[[31.7, 33.2, -28.4, 33.5, -27.3, -28.5, -30.1, -30.5], [48.4, 44.2, -41.5, 46.7, -37.4, -44.8, -39.6, -44.2], [-36.1, -37.7, 33.2, -33.9, 37.5, 33.1, 34.0, 31.8], [39.6, 31.8, -31.0, 34.7, -30.8, -36.1, -26.8, -31.2], [38.3, 37.6, -35.1, 41.4, -36.3, -40.2, -39.1, -34.8], [-35.2, -30.0, 30.7, -30.1, 24.3, 30.3, 32.6, 24.4], [-30.1, -29.8, 20.3, -24.7, 22.3, 24.7, 26.3, 30.7]]
The entry just right of 22.3: 24.7
Find the entry just right of the largest entry.
44.2
Find the largest entry.
48.4
Find the entry just right of 44.2.
-41.5
Find the entry just left of -44.8.
-37.4
The minimum is -44.8
Find the entry just left of 24.3.
-30.1
The entry just right of -30.8 is -36.1
The entry just right of -44.8 -> -39.6
Find the 1st entry in reading order.
31.7
Find the entry just left of -27.3.
33.5

Read these off the row that follows.
1) Which number is the entry just right of the largest entry?
2) Which number is the entry just right of -13.2?
3) Which number is the entry just right of the smallest entry?
4) Which number is the entry just right of 21.6?
(11.0, -16.6, 12.9, 46.5, -13.2, 19.9, 21.6, -4.3)
1) -13.2
2) 19.9
3) 12.9
4) -4.3

data =
  2.5  -12.3    0.0    0.0   -8.8    0.5   28.3   -9.1   30.1   46.2    1.0  -10.2  -13.4   -5.7    0.0  -42.6
  0.0   -8.4    0.0    3.2   -8.8   -3.6   -0.7  -21.0   -3.9   46.2   -7.2   -1.3  -24.7  -33.3   -0.1    0.0
The smallest entry in the first row -> -42.6
Which number is the last entry, reading row by row?
Answer: 0.0
The third entry, reading row by row is 0.0
The bottom-left entry: 0.0
Which number is the smallest entry in the last row?
Answer: -33.3
The 1st entry, reading row by row: 2.5
Which number is the entry just left of 3.2?
Answer: 0.0
Which number is the entry just left of -10.2?
Answer: 1.0
The second entry, reading row by row is -12.3
Which number is the largest entry in the last row?
Answer: 46.2
Which number is the entry just left of 1.0?
Answer: 46.2
Which number is the entry directly below -13.4?
Answer: -24.7
Which number is the entry directly above -33.3?
Answer: -5.7
The entry directly above -0.1 -> 0.0
The 4th entry in reading order -> 0.0
Which number is the entry just left of -1.3?
Answer: -7.2
The 2nd entry on the main diagonal -> -8.4
Which number is the entry directly above -24.7?
Answer: -13.4

Questions about the row below.
1) The entry just left of the largest entry?
2) The entry just right of 1.75?
3) The entry just left of 0.72?
4) The entry just right of -1.34?
[-0.42  0.72  1.20  1.02  1.75  0.70  0.49 -1.75  1.04  1.65 -0.15 -1.34
  0.59  1.19]
1) 1.02
2) 0.70
3) -0.42
4) 0.59

Read these off the table that follows.
1) Find the entry in the bottom-left corner.
2) Find the top-right entry.
3) Find the entry in the bottom-right corner.
4) Find the smallest entry in the last column.
5) Find the second-last entry, reading row by row.
6) Find the largest entry in the first row.
[[49 46 50 45 57 54 74 18 81 61 53 58 58 57]
 [42 58 61 49 47 46 39 18 44 50 55 57 56 50]
 [45 56 63 53 49 52 45 18 42 50 54 58 62 49]
 [45 58 59 49 44 50 47 18 44 47 54 60 59 46]
 [45 49 53 45 59 57 72 18 82 62 54 60 57 53]
 [48 61 59 50 50 47 43 18 46 50 53 58 58 52]
 [42 54 65 51 49 48 42 18 44 50 55 56 58 51]
 [44 58 67 53 46 50 46 18 46 50 54 60 55 50]
 [44 53 60 48 49 52 41 18 44 51 54 56 56 50]
 [63 45 36 56 59 55 68 18 71 53 49 44 40 57]
 [49 49 55 46 52 57 72 18 85 59 53 62 53 51]
 [43 48 51 43 56 57 74 18 83 62 55 61 62 53]
 [48 46 55 46 51 57 74 18 83 60 53 62 59 56]
 [46 50 50 42 54 55 73 18 82 60 54 59 55 54]]
1) 46
2) 57
3) 54
4) 46
5) 55
6) 81

Questions about the matrix below.
1) Report the 4th entry in reading order.
2) Report the entry just left of 0.343.
3) Report the entry just left of 1.832.
4) Report the entry just left of -0.788.
5) Report the entry just right of -0.794.
6) Report the entry just left of -2.315.
[[-0.768 -0.791  0.343 -0.812  0.276 -0.804 -0.794  0.307 -0.801  0.268
   0.352  0.330  0.326 -0.767 -0.788]
 [-2.323 -2.285  1.726 -2.419  1.622 -2.419 -2.321  1.659 -2.313  1.625
   1.832  1.739  1.765 -2.342 -2.315]]
1) -0.812
2) -0.791
3) 1.625
4) -0.767
5) 0.307
6) -2.342

Questions about the grid below.
1) Find the entry directly below the smallest entry.
2) Find the last entry in the row that holds the smallest entry.
3) Find the first entry on the diagonal from the top-right corner.
4) Find the 1st entry in reading order.
5) Find the last entry, reading row by row.
6) Find the entry just left of -136.
7) Find the first entry in the row that holds the smallest entry.
8) Find the third entry in reading order.
[[-120 -141 -261 -138 -255 -261 -256 -251 -135 -136]
 [-880 -854  387 -858  378  438  413  413 -860 -853]
 [ 290  262 -610  260 -612 -642 -631 -629  278  266]
 [ 521  473 -807  474 -796 -851 -830 -823  488  480]
 [ 402  362 -710  364 -706 -746 -724 -718  379  368]
 [-886 -858  390 -859  379  441  415  417 -863 -857]
 [ 291  262 -615  264 -613 -644 -633 -626  276  267]
 [ 518  470 -807  473 -796 -850 -828 -820  486  478]
 [-460 -449   27 -452   18   49   33   35 -447 -446]]
1) 291
2) -857
3) -136
4) -120
5) -446
6) -135
7) -886
8) -261

Questions about the grid below. Counting starts at 1.
1) The entry at row 1, column 2?
2) The entry in row 1 and column 3?
3) The entry in row 2 and column 1?
4) The entry just left of -2.56?
5) The entry just right of -8.65?
6) The entry directly above 13.85?
7) The entry in row 1 and column 1?
8) The entry at row 3, column 1?
[[ -8.16 -11.07  16.61   7.04  18.37  -5.94]
 [ -8.49  -4.87  -8.65  -5.56  -7.02 -10.12]
 [ -8.25 -10.32  13.85   6.47  15.31  -7.65]
 [-10.93  -6.54  -0.25  -0.07  -1.31  -6.95]
 [ -6.79  -9.00  -1.40  -3.53  -1.67  -9.01]
 [ -6.42  -2.93 -28.27 -12.94 -26.98  -8.17]
 [ -7.22 -12.70  10.27  -0.88  12.49  -7.13]
 [-10.44  -8.02  -9.71  -5.31 -13.48 -12.48]
 [ -5.35  -4.59  -0.71  -2.00  -0.20  -6.88]
 [ -6.24  -6.57  -4.04  -2.49  -2.15  -4.96]
 [ -5.80  -6.21  -1.15  -2.49  -1.35  -8.68]
 [ -4.07  -3.48 -20.65 -17.27 -24.65  -5.67]
 [ -9.22  -7.26  -5.85  -5.35  -4.64  -2.79]
 [ -5.86 -13.33  11.10  -2.56   4.65  -8.91]
 [ -8.15  -9.60   7.15   4.84   8.90  -7.57]
 [ -6.59 -10.47   6.16   4.09   5.42 -10.60]]
1) -11.07
2) 16.61
3) -8.49
4) 11.10
5) -5.56
6) -8.65
7) -8.16
8) -8.25

x =
[[ 14 -26 -15  39  21  11  18  19]
 [ 21  12  20  26 -15  15  13   7]
 [ 24 -21 -12  32  24  29  22   4]
 [ 17  17  18  18  17  17  17  18]
 [ 17  17  17  18  17  18  18  18]
 [ 46  -1  41  -2  36 -50  37 -26]
 [ 15   0   7  -5 -14  18 -12   1]
 [ 15   0   7  -5 -14  18 -12   1]
 [ 25  21 -20   6   1  12  15   7]
 [ 12  24  17  22  16  30  15  27]
 [ 30  16 -18  12   6  21  21   2]]
Counting starts at 1.
The bottom-left entry is 30
The entry just left of 20? 12
The entry in row 1 and column 2? -26
The entry directly above the largest entry? 17
The entry just left of -1? 46
The entry at row 1, column 1? 14
The entry directly below 27 -> 2
The entry directly below the largest entry -> 15
The entry in row 2 and column 3? 20
The entry just left of 4? 22
The entry at row 2, column 1 -> 21
The entry in row 1 and column 3: -15
The entry in row 3 and column 3? -12
The entry just right of the largest entry is -1
The entry directly above 29 -> 15
The entry at row 3, column 1? 24
The minimum? -50
The entry directly above the smallest entry -> 18
The entry just right of the smallest entry? 37
The entry just left of the smallest entry -> 36

X = [[-538, -60, -758, 192, 276, 85, -26, -275, 293, 291, -625, -241, 503, -47], [2, 138, -61, -399, -48, -172, -119, 351, -896, -265, 499, -150, -382, -110]]
Report the entry just right of 499.
Answer: -150
Report the minimum.
Answer: -896
Report the entry just right of -625.
Answer: -241
